Rotation paths and how fast each direction turns (degrees a step)
Each turn is a multiple of 5 degrees from 10 to 175, or 0.
Each row of a path follows its step; steps can be skipped.
Path 1:
step 2: [ 4.47 -2.08  0.06  2.15  0.93  1.83 -0.85  2.87  0.33 -0.76 -1.67  1.55
 -5.14 -5.23  2.03  5.00  1.46 -1.24  1.59  1.70  2.48 -1.36  0.54 -4.32
 -0.51 -0.95  1.25  0.95  0.84  0.03  0.27 -0.92 -0.97  0.05  1.91  3.19
  0.51  3.29 -0.06 -1.69 -0.49 -3.56 -3.29 -2.42 -3.46 -3.32  0.16  1.61
 -3.56 -1.85 -0.02  0.14]
step 4: [-0.02 -0.49 -0.74 -0.90  2.23  0.66 -0.86  1.37 -1.11 -3.91 -3.44 -1.55
 -2.81  4.62  3.00  2.30 -1.16 -2.48  0.46  1.35  2.67 -1.97 -0.32  3.08
 -1.55  1.21  3.06 -2.62 -0.11 -2.71  0.42  0.72 -2.44  0.62  2.85  0.70
 -1.40 -3.58  1.20 -1.34  1.84 -1.33 -3.46 -3.09 -3.90 -0.09  1.39 -6.32
  0.63 -1.50 -2.28 -3.18]
step 7: [ 4.41  1.36 -1.85 -1.37 -0.33  0.10 -0.12  4.78  2.36  3.71 -0.65  0.00
 -0.20 -3.19  0.50  2.19 -4.72 -2.07  3.04  1.94  0.86  3.84 -2.83  2.33
 -3.46 -2.10  2.27 -3.19  0.37 -0.19 -4.89  2.06 -0.60  0.37 -0.53  0.24
 -2.16 -0.44 -3.07  1.72  1.85 -0.23  0.14  4.08 -0.31  0.02 -1.18  4.53
  0.23 -1.45 -0.86 -0.57]
step 12: [ 4.84  1.79 -1.48 -5.25  2.14  1.10  2.87  0.54  3.54 -1.38 -1.95  0.60
 -1.07  1.84  0.74  3.69  0.22  1.96  1.40  1.95  0.36 -3.34  0.69 -0.51
  0.44 -2.41 -1.07 -4.77  3.10  1.02 -0.09 -2.04 -1.24  1.52 -3.45  2.11
 -1.22 -4.68  4.08  1.74 -1.16  0.43  0.55  0.13 -0.32  2.43  2.60  0.22
  0.21 -2.66  2.26  2.60]
step 23: [ 4.69 -1.58  1.51  2.09 -1.36 -1.14 -1.69  4.45 -0.40 -3.88  2.24  4.80
  1.57  1.88 -2.46 -1.42  1.66  2.43 -0.56 -2.00  2.33  1.98  2.51  0.79
 -1.28  0.91  3.12 -3.92  0.30 -0.13 -3.24  0.35 -2.09 -0.82 -2.70  0.54
  4.33 -0.55 -0.12  2.21 -1.07  0.06 -0.67 -0.91 -1.32 -3.37 -2.55  1.98
  2.78 -2.27 -2.36 -3.24]
step 24: [ 2.61  0.53 -5.07 -3.43  3.68  0.86 -2.10 -1.33  0.09 -0.95 -1.26 -3.07
 -0.04 -1.61 -1.93 -1.02 -2.56 -2.58  0.10 -2.01 -3.69 -2.62 -1.54  4.37
  1.85  2.75 -1.40 -4.14  0.81  1.53  0.32  2.92 -1.02 -0.71  0.99  1.50
 -1.14 -1.40  2.51 -2.44  0.45 -3.93  1.40 -0.09  0.21  1.61 -0.80 -3.45
 -4.73  0.14  0.49  3.51]
step 25: [ 3.11  1.88  0.67 -0.83 -2.43 -1.30  1.26 -0.51 -2.74 -1.37 -4.33  3.98
 -0.73  0.52  3.32  0.93  2.63  4.05  0.14 -0.98 -0.91  2.87 -3.19 -0.74
 -2.70 -3.49 -1.89 -0.45  4.38 -2.86 -1.12 -4.08 -2.00  2.08  1.62 -1.39
 -0.68 -3.45 -2.29  3.56 -0.48 -1.86 -2.95 -1.39  0.80 -1.04  0.80  1.12
  1.25  3.65 -2.57 -0.47]
step 28: [ 1.12  4.52  2.19 -3.72 -2.01 -4.75  2.71  0.74 -0.75 -1.22 -0.66  0.36
 -1.84  0.47 -0.57 -2.19  0.33  0.51 -3.18 -0.79  1.30  0.72 -1.30  2.67
  1.40  2.68 -0.20 -1.82 -4.07  1.20 -3.45  1.91 -2.00 -4.15 -4.68  4.58
  0.61 -0.23 -0.15  1.91  0.92 -0.57 -2.56  0.43  1.44  1.56 -1.54 -1.34
 -0.64 -1.67  0.59  4.98]
Speeds:
[ 0.02  1.11 -0.96  0.91 -0.11  0.08 -0.68 -0.15  0.81  1.01 -0.07 -0.84
 -1.16  0.06  0.31  0.71  1.06  0.97  0.50  0.01 -0.27  0.36 -0.76  0.13
 -0.73 -0.30  1.05 -0.41  1.02  0.65  0.64  0.09 -0.07 -0.05 -0.82 -0.36
  0.30  0.41 -1.09 -0.41  0.42  0.46 -0.10 -0.26 -0.66 -1.19 -0.19  0.12
 -0.11  0.82 -1.35 -0.63] : 160
[-0.06 -0.15  0.25 -1.14  0.04  0.28 -0.13  0.26  0.42  0.87 -0.54 -1.07
 -0.24  1.09 -1.31  0.60 -0.41  1.04 -0.31 -0.37 -0.92  1.13  0.54 -0.26
 -0.61  0.37  0.93  0.39 -0.03 -0.41  0.45 -0.68 -0.08 -0.14  0.40 -0.55
 -0.01  0.55 -0.56  0.24 -0.75 -1.80  0.67 -0.16  0.42 -0.41  0.54 -0.22
  0.73 -1.09  0.74  0.68] : 170
[ 0.86  0.47 -0.02  0.00 -0.30 -0.30 -0.73  0.62  0.34 -0.20 -0.20 -0.26
 -0.38  0.22  0.04  0.50  0.44 -0.61  0.41  0.32  0.28  0.36  0.74 -0.66
  0.15 -1.14  0.73 -0.17 -0.71  1.04 -1.00  0.74 -0.30 -0.77 -1.18  0.72
 -0.35  1.23  1.54  0.59 -0.84  0.59  0.47  0.76  0.38 -0.70  0.75  1.01
 -0.68 -0.87  0.51  0.28] : 70
[ 0.35 -0.48  0.52 -0.14  0.71 -0.80 -1.45 -0.64  0.24  0.02 -0.53 -0.42
 -0.05 -0.18  0.35  0.25  1.85 -0.80  0.39 -0.03  0.88 -0.40  0.64 -0.13
  0.56 -1.25 -0.33 -0.19  0.37 -1.07  0.59 -0.63 -0.93  0.43  0.25  0.54
  0.69 -0.46 -0.76 -0.66 -1.41 -0.03 -0.31 -0.43 -0.61  0.29  0.05 -0.41
  0.80 -0.79  0.57 -0.43] : 175
[ 0.24  0.97 -0.47 -0.66 -1.44 -0.31 -0.50  0.09 -0.18  0.63  1.04  0.36
 -0.80  0.10 -0.31  0.30 -0.87 -0.03  0.44  0.59  0.17 -0.75  2.00  1.17
 -0.75  0.24 -0.01 -0.25 -0.15 -0.55 -0.34  0.81 -0.02  0.46 -0.17  0.35
  1.43 -1.23  0.14 -0.89  0.44 -0.25  0.41  0.80 -0.23 -0.45 -0.21 -0.21
  0.43  0.15  0.65 -0.17] : 90
[-0.30  0.21 -0.45  0.26 -0.48  0.56  0.27  0.36 -0.14 -1.42 -0.15 -0.39
 -0.29 -0.11  1.02  0.39 -0.69  0.55  0.77  0.14 -0.47 -1.02  0.35 -1.03
  0.56  0.36 -0.17 -0.28  0.63  0.39  0.75  0.65  0.07  1.03 -0.32  0.96
  0.43  0.39 -0.41 -0.04  0.23  0.41 -0.12 -1.09  0.31 -0.21  1.24 -1.36
  0.51 -1.32 -0.26  1.49] : 175
[ 0.29  0.00  1.28  0.89 -1.04 -0.79 -0.69  0.09 -1.70 -0.02  1.00 -0.49
  1.23  0.32  0.05  0.08  0.83  0.60  0.15 -0.08 -0.58 -0.35 -0.48 -0.33
 -0.69  0.42 -0.02 -1.00 -1.14 -0.81  0.80 -0.49 -0.40 -1.16 -1.17  0.01
  0.14  0.11  0.21 -0.06  0.42  0.03  0.00 -0.40  1.15 -0.28 -0.28 -0.20
  0.64  0.41 -0.05  0.47] : 145
[ 0.37 -0.29  1.74  0.51 -0.58 -0.07  0.64 -0.15 -0.29  0.29 -0.40 -0.43
 -1.10 -0.37  0.03  0.10  0.85  0.80 -0.80 -0.24  0.46  0.55 -0.28  0.74
 -0.70  0.03 -1.41  1.16 -0.22  0.49 -0.51  0.92  0.14  1.40  0.29  1.78
  0.34  0.62  0.07  0.37 -0.13 -0.59  0.05 -0.60  0.36 -0.77 -0.46  0.09
  0.04  0.51  0.04  0.09] : 125
Path 2:
step 2: [ 0.58 -0.53  3.81 -0.54  1.98 -0.03 -1.51 -1.98 -1.39 -0.04 -1.28  0.22
  2.46  4.83  2.48  1.89 -1.02  1.46 -2.31 -0.62 -1.31  1.56  3.60 -1.00
  7.36 -0.94 -1.58  2.51 -1.52 -4.95 -3.31  1.22  4.04 -1.33 -1.77 -2.43
  3.16  3.51  1.16 -1.99 -2.16 -2.54 -0.20  1.34 -0.58 -1.02 -3.30 -4.12
  0.13 -1.76  0.93 -0.44]
step 4: [ 1.74 -2.25 -0.38  2.77  2.13  0.00  2.65  1.47 -1.90  2.02 -2.23 -0.79
 -0.66  1.00 -1.12 -3.96  2.48  1.93  1.20  0.16 -4.84  0.17  2.23 -1.38
 -0.92  1.19  1.78 -3.82  1.19 -0.79  1.66  0.06 -3.83  5.15 -1.64 -1.67
  0.09 -0.57 -4.03 -0.17  3.00 -1.17  2.34  2.71 -0.05 -0.27  2.19  1.45
 -1.89 -4.37  6.61 -2.06]
step 11: [ 4.51  1.28 -0.17 -0.95  1.12  1.43 -3.02  1.31  0.38 -1.88  3.05  1.61
  3.46  0.52 -1.58  2.72 -2.81  0.85  2.15  1.67  2.87  3.59 -5.52  1.03
 -4.46  1.55  4.16 -3.31 -1.73 -1.51 -0.77  2.03  4.55 -4.08 -1.39 -0.28
 -4.54  2.79 -0.24 -0.50  0.15 -1.30 -3.09 -1.43  2.78  1.67  0.16 -0.02
 -1.49 -0.39  0.53  1.09]
step 13: [-1.60  1.53  0.24  4.33 -0.42  0.97 -2.25 -0.41 -1.11 -0.50  0.48 -3.37
  1.66  4.74  2.48  0.01 -0.76  0.58 -2.05 -0.36  0.32 -1.39 -2.50 -0.39
 -1.17  1.28 -1.94  3.99 -1.69  1.92 -5.62 -1.79  0.08  4.20 -0.25 -2.85
  4.17 -0.78  5.46 -2.35 -2.68  0.09 -2.76  3.06  3.85 -1.56  1.99  1.86
 -0.06 -2.57 -1.29 -1.97]
step 14: [ 0.05 -3.18  2.80 -1.26  4.02 -0.08 -2.48 -2.00  3.15  2.66  2.93  0.01
  2.33 -0.78 -2.34 -3.27  0.20  0.71 -2.25  1.84  3.10 -2.25 -2.78 -2.38
  1.05  0.40  1.60  2.53 -2.94 -4.70  1.20  2.31 -0.93 -3.46 -1.33 -0.88
 -3.85  4.31 -0.27  1.59  2.99  1.34 -0.57  0.24 -3.62 -0.06 -4.58  0.84
 -0.07  3.63 -2.08  1.09]
step 16: [ 0.66 -1.23 -0.78  2.00  1.93  4.40 -1.86  1.08 -3.42 -0.14  3.38  5.42
 -1.32 -0.87  0.85 -0.54 -0.89  0.49  2.07 -2.63 -3.57 -2.01 -1.39 -3.87
  1.62  1.55  3.63  1.22  0.51 -2.55  0.62  3.16 -0.45 -1.36 -1.16 -0.09
  5.03 -2.30  1.80 -1.49 -1.43 -0.93 -2.65  2.01  3.45  2.69  5.70  3.91
 -0.55 -1.22 -1.02 -1.80]
step 17: [-0.73 -2.85 -1.77 -1.30  2.51 -1.75 -2.23 -0.77  3.47 -1.18  2.82 -1.48
  1.07 -3.42 -3.81  2.48  1.09 -1.29 -2.41  0.61  1.09  0.27  3.17  1.72
 -1.79 -0.51 -4.08 -1.26 -1.96  0.17 -0.87 -2.20  0.41  0.07 -0.71  2.57
 -6.33  0.85 -3.10  2.51  0.12 -1.45 -2.97  1.05 -1.39  2.94  1.87 -1.61
 -5.69  5.12 -0.63 -2.47]
step 19: [-2.67 -1.63  2.77  3.68 -0.33  0.47 -0.54 -3.17  1.24  1.48 -2.32  5.54
  2.12  0.58 -2.39  0.66 -3.33 -3.08  2.23 -0.55  3.40 -0.79  1.22  0.32
  5.70  5.70  2.14  1.73 -0.31  2.66 -1.17  1.20 -3.67 -0.85 -1.52 -1.67
  0.39 -2.74  4.11 -0.01 -1.20  2.54 -3.72  1.39  0.60  0.04  1.80 -0.38
  2.30  2.77  0.69  1.11]
Speeds:
[ 1.64 -0.31  0.43  0.63 -0.12  0.85  0.00  0.16  0.29 -0.15 -0.48 -0.61
 -0.86 -0.10 -0.58  0.65 -0.61  0.92  0.30 -0.85 -0.02 -0.11 -0.46  0.57
 -0.51  0.30 -0.12 -0.46  1.51 -1.08 -0.81 -0.90  0.88  0.05 -0.68  0.02
  0.14 -1.04 -0.54  0.96 -0.76 -0.32  0.23  0.47 -0.95  0.55  0.63  0.00
 -0.05  0.71 -1.04  0.56] : 65
[ 0.27 -0.35 -0.77 -0.25  0.54 -0.25  1.08  0.13  0.38 -0.85 -0.66 -0.50
 -0.06 -1.14  0.40  0.74  1.16 -0.02 -0.40  0.26 -0.62  0.41  0.56  0.73
  0.18  0.40 -0.87  0.53  0.41 -0.25 -1.43  0.00 -0.23 -0.06 -0.33 -0.84
  0.74 -0.11 -1.41 -0.55  0.44 -0.38  1.19  0.35  0.50 -0.29 -1.53  0.51
  0.26  0.19  0.79 -0.86] : 135
[-0.53 -0.09  0.42  0.28 -1.49 -0.29 -0.89  0.35  0.71  0.73  1.09  0.00
 -0.70 -0.05  0.12  0.25  0.77  0.33 -0.60  0.24  0.25 -0.76  0.72 -0.23
  0.01 -1.21 -0.63  0.28  0.68 -0.73 -1.36 -0.63  0.20  0.29  0.26  1.02
 -0.36  0.05  0.49  0.35  0.70  0.06 -1.06  0.87 -0.40 -0.09 -0.89  0.75
 -0.36 -1.15 -0.13 -1.13] : 90
[ 0.13  0.59  1.39 -0.98 -0.19 -0.62  0.86 -0.69  0.26 -0.10 -0.24  0.09
  0.50 -0.32 -0.80  1.10 -0.66 -0.97 -0.03  0.87 -0.58  0.07 -0.87 -0.61
  0.75  0.26 -1.10 -1.16 -1.31 -1.05 -0.27 -0.09  0.18 -0.62  0.10 -0.61
 -0.38  0.54  0.02 -0.25  0.12 -0.56 -0.49  0.53 -0.15  0.96  0.24  1.14
 -0.12 -0.11 -0.98 -0.25] : 125
[-0.30 -0.05 -0.47 -0.12 -0.07  0.37 -0.97 -0.02 -0.44 -0.40  1.26 -0.39
 -0.35 -0.70 -1.67 -0.66  0.10 -1.08 -0.45 -0.03  0.66 -0.87 -0.40  0.06
 -0.34  0.69 -0.60 -0.96  0.18  0.68 -0.76  0.46  0.12 -1.62  0.36  0.07
 -0.51  0.18 -0.30 -0.10 -0.25  0.70  0.73  0.17 -0.95  0.66 -0.84 -0.17
 -0.61  0.41  1.17  0.97] : 130
Path 3:
step 1: [ 2.65 -2.39  2.28  0.11  2.34 -0.87 -3.40 -0.95 -0.75  1.05 -0.85  0.38
 -1.24 -1.29 -0.18  1.31  5.24  1.15  2.69 -0.61  0.09 -1.25  1.04 -2.77
  1.88 -1.06  1.47  1.33 -2.96  0.02 -3.17 -2.64  6.13 -0.18  2.72  3.14
  0.38 -3.80 -4.85 -0.85 -0.27  1.37 -0.75  0.85 -3.86 -1.96 -4.07  0.03
 -0.53 -0.75 -0.17  2.45]
step 7: [ 3.26 -0.51  0.29  0.63  3.47 -0.62  1.19 -1.20  1.09  0.68  2.08 -4.42
 -1.62 -1.17 -5.07  0.07  1.03  1.36  4.64 -1.51 -2.05  0.75 -1.90 -1.09
  0.67  0.00 -2.53 -4.17  0.83 -5.00  3.77 -3.07 -2.42 -2.08  4.02 -1.24
  0.72 -0.32 -2.79  1.13 -1.40 -0.66 -0.94 -0.30 -1.03  0.25 -3.72  0.20
  1.92  1.07  3.22  0.38]
step 8: [ 0.55 -2.70 -0.26  1.82 -0.54  2.81 -4.09  1.15  0.82  0.26  0.53  0.73
 -1.48 -0.42  0.00  0.88 -0.37  1.16  3.96 -0.04  2.04 -3.53 -0.68 -1.27
  3.26 -0.60 -1.10  5.32  1.53  1.27 -3.54 -0.91  0.87  1.61 -1.56  1.53
 -5.22 -0.82  0.15 -0.69 -0.83 -1.05  0.58  4.95 -0.76 -2.04  0.66  1.92
  1.28  3.39 -2.97 -5.88]
step 9: [ 0.23  0.07 -1.18  0.23 -3.61 -2.74 -0.80  0.17 -0.73 -1.97 -1.88  1.63
  1.81  0.72  0.81 -1.52 -1.28  0.69 -1.92 -1.56  0.61  1.87 -4.07  2.82
  3.14  2.21  0.85 -1.51  2.42 -4.09 -4.25  1.31  2.65  0.35 -3.98 -3.68
 -1.07  3.90 -0.36  2.57 -1.92  0.19 -0.44 -0.82  2.49  1.37  1.68  3.27
 -0.63 -5.52 -0.23  3.10]
step 17: [ 2.60 -0.24  2.26  1.32  0.11  1.97  1.51 -0.83 -1.92  2.87  0.16  0.25
 -3.05 -1.41 -6.25  3.59 -0.64  2.61  2.10  3.53 -2.37  0.71  0.14 -1.61
  5.27  0.70  1.76  1.11 -2.45  1.36  0.20 -3.35 -2.08  1.77  3.08 -1.45
 -3.31 -0.38 -4.52 -2.14 -1.61  1.81 -1.01 -0.69 -2.15 -0.30 -1.49  0.68
  0.55  1.52  2.76  2.50]
step 23: [ 2.49 -1.38  2.98  1.89  4.23  1.23 -2.84  0.34  2.09  0.45 -2.22 -0.29
 -1.90 -1.34  0.16  1.01  1.86  4.21 -2.58 -0.95  0.89  4.97  1.55  0.09
 -0.51 -4.66 -1.06 -4.58 -0.48 -2.24  0.10  0.03  0.46 -0.66  3.54  1.07
 -1.97  3.54 -2.50  0.45  1.54  0.42 -2.44  0.18  3.26  2.99 -3.51  0.51
  1.04  0.62  2.76  1.99]
step 25: [-1.18 -0.82 -1.36 -1.20  0.45 -0.81  1.22  3.14  0.27 -0.61 -2.26  0.02
  2.78  1.98 -1.67 -3.63 -0.78  0.58 -0.48  2.30  5.01 -4.43  0.99  1.59
  5.70  1.51 -2.18  0.57  2.68 -3.03  2.35  1.54 -2.74  1.27 -2.37 -0.78
  2.23  2.46  1.35  2.17  1.75 -3.38  2.77  0.19  2.20  0.24  0.00  1.51
 -1.18 -5.30 -0.49  0.86]
step 31: [ 0.52 -3.84 -1.49  3.47 -1.61 -3.48 -2.87 -1.08  0.49 -0.65 -0.65 -1.60
 -0.97 -0.36  0.53 -1.91 -3.84  0.47 -0.83 -1.07  2.16 -4.82  1.00 -0.61
  5.00  2.21  4.57  3.54 -0.47  1.50 -4.02 -0.13  4.27  4.74 -0.40  0.22
  0.76  0.56  0.34 -1.27  2.00 -3.01 -0.09 -0.55  0.06  1.61  1.19  2.26
  0.01  1.37 -1.84 -0.42]
Speeds:
[ 0.32  0.30  0.15  0.14 -0.34 -1.70 -0.05 -0.20  0.17  0.19 -0.08  0.04
  0.52  1.52  0.67  1.13 -0.35  0.44  0.50  0.37 -0.18  1.13  0.16  0.68
  0.20 -0.02 -0.22 -0.47 -0.06 -0.47 -0.84  0.13 -0.67  0.02  0.69 -0.28
 -1.01  0.37  1.30  0.68  0.89 -0.15  0.82  0.11  0.58 -0.47 -0.02 -1.83
 -0.65 -0.88 -0.13 -0.15] : 110
[ 0.64  0.07  0.17  0.14 -0.56 -0.99 -0.39  0.04  0.49  0.22 -0.01 -0.08
 -0.26 -0.37  1.12 -0.32  0.82  0.00 -1.36 -0.34  0.53 -0.19  0.64 -0.78
  0.44  0.41 -0.55  0.39  0.12  0.47  0.53 -0.58  0.14  0.32  0.18  0.03
  0.00  1.11  1.15 -0.02  0.09 -0.13 -0.84  0.63  0.69  0.97 -0.71 -0.78
  1.06  1.98 -0.51 -1.15] : 140
[-0.05  1.00 -1.06  0.78 -0.85 -0.08 -0.06 -0.27  0.84 -0.08  1.78  1.30
 -1.32 -0.30  0.27  0.61  0.77 -0.30  0.04 -0.03  0.02  0.15 -0.21  1.13
  0.50 -0.49  0.51  0.54  0.44 -0.18 -0.09  0.57 -0.55 -0.08 -0.21  0.30
  0.28  0.76 -1.02  0.93 -0.54 -0.43  0.97 -0.09 -0.03 -0.88 -0.74 -0.01
  0.99  0.46  0.51  0.44] : 10
[ 0.73  0.48  0.40  0.33  0.21 -1.03  1.21  0.11 -0.29 -0.51 -0.80  0.07
 -0.01 -0.60  1.03 -0.90 -0.54  1.22 -0.49  0.28 -0.20 -0.65 -0.69  0.15
  0.61  0.08 -0.55 -0.39 -0.59 -0.87 -0.45 -0.53 -0.81 -0.49  0.29 -0.66
 -0.27 -0.03 -0.65 -0.30 -0.22  1.13  0.70 -0.67 -0.48 -0.08 -1.45  0.65
  0.35  0.40 -0.89  1.42] : 175
[ 0.43 -0.39 -0.64 -0.05 -0.19 -0.03 -1.65  1.39  0.54  0.53 -0.10  0.16
  0.42 -0.79 -0.19 -0.96 -0.32 -0.38 -0.04 -0.34  0.29 -0.89  0.17 -0.09
  1.01  0.63  0.67  0.05  0.49  0.21 -0.57  0.44 -0.28 -0.42 -0.31 -0.28
 -0.80 -1.60  0.28 -0.94 -0.23 -0.44  0.12 -1.10 -0.21 -1.32 -0.53 -1.56
 -0.09  0.25  0.04  0.07] : 110
